128 stands for zero in the data rows.
Some points:
[113 115  90 111 109 162 162 151 111 149 141 162 141 132 139 105 141 134
  94 107 113 164  96 132  94 141 100  94 151 122 164 122  96 160 164 154
 156]
[107 151 143 117 141 124 158 156 137 132 105 137 117 156 169 158 111 119
 156 113 124 137 107  98 119 166 139 126 107 151 147 139 134 111 119 107
 117]
[169 124 164 126  98 126  92  92 166  94 100  92  96 115 117 137 113  90
 160 126 160  92 166 117 156 107 162 160  96 160 102  98 102  92  96 111
 102]
[141 122 169 141 154 105 122 141 139 113 156 105 154 113 102 126 147 143
 139 154 109 141 115 154 164 111 132 162 149 109 105 147 160 149 126 132
 115]
[151  94  96 132 100 169 105  96  96 169 164 130 149 154 111 113 162 141
 102 149 122 149 158 145 145 119  96  92 141 105 128 143  90  98 134 147
 162]
[147 102 139  96 137 132 124 132  92 154 149 117 156 122  98 107 151 162
 109 156 107 156 126 151 149 126  98 145 160 100 115 166 137 162 132 128
 154]
[154 107 154 119 134 119 109 122 119 137 158 109 158 117 105 115 154 147
 126 158 100 147 122 166 158 115 111 141 156 102 107 145 156 156 117 141
 111]
[100 141 102 128 147 139 166 143 105 130 128 169 113 164 154 151 102 149
 105 102 141 166 100 107  96 156 128 109 119 137 162 124 115 147 139 119
 164]
[132 117  92 147  96 164 139 115 124 164 115 164 139 128 145 122 149 124
 107 111 149 154 111 102  90 130 109  90 143 111 160 109 109 134 147 162
 134]
[ 94 164 145 145 166 100 119 169 117 139 134 158 107 141 156 164 100 160
 117 132 105 162  92 113 102 162 130 119 109 113 122 111 149 154 113  98
 119]
[158 100 160 100 111 122 111 117 115 119 162 100 164 111  96 109 164 156
 128 162  98 130 141 158 162 105 107 128 158  98 100 158 145 143 109 151
 109]
[143 169 119 169 102 102 102 107 164  92  92  96  92 102 143 149 105  92
 162  96 164  94 160 122  98 100 166 134  92 169 113  92 158  96  92 122
  96]
[139 111 109 102 113 156 156 149 122 124 147 139 122 166 115  98 145 137
 100 145 119 128 132 160 137 145 102 117 164 115 154 151 113 169 169 130
 145]
[111 147 128 164 143 128 130 113 143 117 119 154 126 143 128 139 119 115
 145 119 166 122 143 128 124 124 137 147 137 126 130 130 147 151 160 124
 160]
[ 90 162 130 124 169  94 164 158 107 109 102 166 100 145 160 162  92 139
 111  94 115 115  94  94  92 164 154 154  98 143 124 107 139 137 124  94
 126]
[115 126 132 115 149 145 160 134 126 111 130 145 124 158 119 111 122 132
  96 122 143 117 113 141 130 147 115 137 154 119 151 149 105 164 166 102
 169]
[105 119 137 149 156 111 137 126 100 156 151 143 147 119 100 124 132 158
 115 151 128 158 130 156 143 117 126 169 134 107 111 156 132 139 143 113
 149]
[126 130 117 154 126 151 126 130 149 143 132 119 134 139 130 130 128 111
 134 134 151 134 154 137 134 134 117 113 126 132 137 154 128 122 149 139
 147]
[145 134 113 143 119 154 115 111 154 147 117 122 132 147 122 119 139 102
 147 117 158 113 151 124 132 128 119 122 147 141 139 132 117 124 162 149
 143]
[ 96 156 134 109 164  98 132 162 109 126 107 160 111 149 162 169  96 151
 124 130 111 124  98  96 109 160 143 143 105 124 134 119 151 132 111  96
 132]
[137 109  98 107 107 160 169 154 113 107 143 134 119 134 126  96 156 130
  92 128 117 151 117 162 113 149 105 102 162 128 166 128 107 166 151 160
 124]
[ 98 158 141 130 162 115 151 105 147  98  96 149  94 160 151 154  98 100
 122  90 162 107 102 115 105 139 158 164 102 166 156 105 100 113 137 100
 139]
[ 87  87  87  87 130  87  87  87  87  87  90  90  87  87  87  87  87 169
  87  87  87  90  87  87  87  87  87  87  87  87  87  87  87  90  87  87
  90]
[130 128 147 122 145 137 149 164 134 134 126 132 128 124 134 128 124 117
 113 137 134 109 149 147 139 151 134 130 145 134 145 137 130 158 154 109
 128]
[128 166 162 156 124  92 117 166 162 100 109 102 143 105 164 160 109 113
 164 147 102 102 119 109 128 137 151 156  94 147 109 100 166 100  94 115
  98]
[117 143 111 162 122 117 143 128 128 151 137 156 145 107 137 143 130 126
 151 143 147 143 134 130 111 113 147 149 128 139 119 102 162 141 145 134
 113]
[164  98 149  94 105 134  98 102 102 122 154  98 169 100  94  94 166 154
 130 169  94 132 137 149 166  98  94  96 166  92  96 162 154 130 102 156
 107]
[124 105 156 158 139  96 113 139  94 160 166 113 160  94 109 134 160 164
 158 160  96 160 128 164 160  96 141 139 117  96  94 115 164 109 105 158
 100]
Along one direction, these points spread out more than along any other. How far along it is each point below, from 0 to 99? The average is 50, and the first point in the table lies past the average.
[162  92 126  92  94 143 100  98  98 141 160  94 166  98  92  92 169 145
 119 164  92 119 156 143 169 102  92  98 169  94  98 164 143 128 100 169
 105] 81
[ 92  90 100  90 160 109  94 109  90 162 169 124 162 109  90 100 117 166
  90 166  90 169  90 134 154 132  90 105 130  90  92 169  94 105  98  92
 122] 68
[102 160 158 134 158 107 134 160 151 102  98 141 102 151 166 166  94 105
 137 100 132 105 105 100 100 154 164 158 100 162 149 117 124 107 115 105
 137] 21
[122 137 124 139 132 149 128 124 132 158 145 151 115 137 124 117 137 122
 141 124 154 126 147 126 126 122 124 124 139 130 132 134 126 145 158 137
 166] 51
[119 132 107 151 117 141 145 147 130 166 122 147 137 126 149 145 134 128
 149 139 139 139 124 105 107 143 113 107 124 117 141 141 141 117 141 145
 130] 47
[156 113 115 160 115 158  96  94 160 128 124 111 105 130 113 102 143  96
 132 105 169  98 162 139 151 109 149 132 122 149 126 113  92  94 156 143
 141] 50
[109 145 151 113 151 130 154 145 145 115 111 128 109 169 141 147 115 109
 143 109 145 145 109 111 122 158 145 151 113 158 143 126 119 126 128 117
 158] 34
[134 139 122  98 128 147 141 137 141 145  94 126 130 162 158 156 107 107
 154 141 126 111 145  92 115 169 122 111 115 145 158 160 122 119 122 126
 151] 40
[160  96  94 137  87 166 107 100 156  96 139 107  98  96 132  90 158  94
  98  98 137  96 164 169 141  92 156 100 132 164 169  94 111 102 130 164
  92] 54
[166 154 166 105  90  90  90  90 169  90  87  87  90  90 107 132  90  87
 166  92 156  87 169  90 147  90 169 166  90 156  90  90  98  87  90  90
  87] 31
[149 149 105 166  92 113 147 119 158 105 113 115 151  92 147 141 126  98
 169 115 130 100 139 119 117  94 160 115 111 154 117  96 169 115 107 166
  94] 40
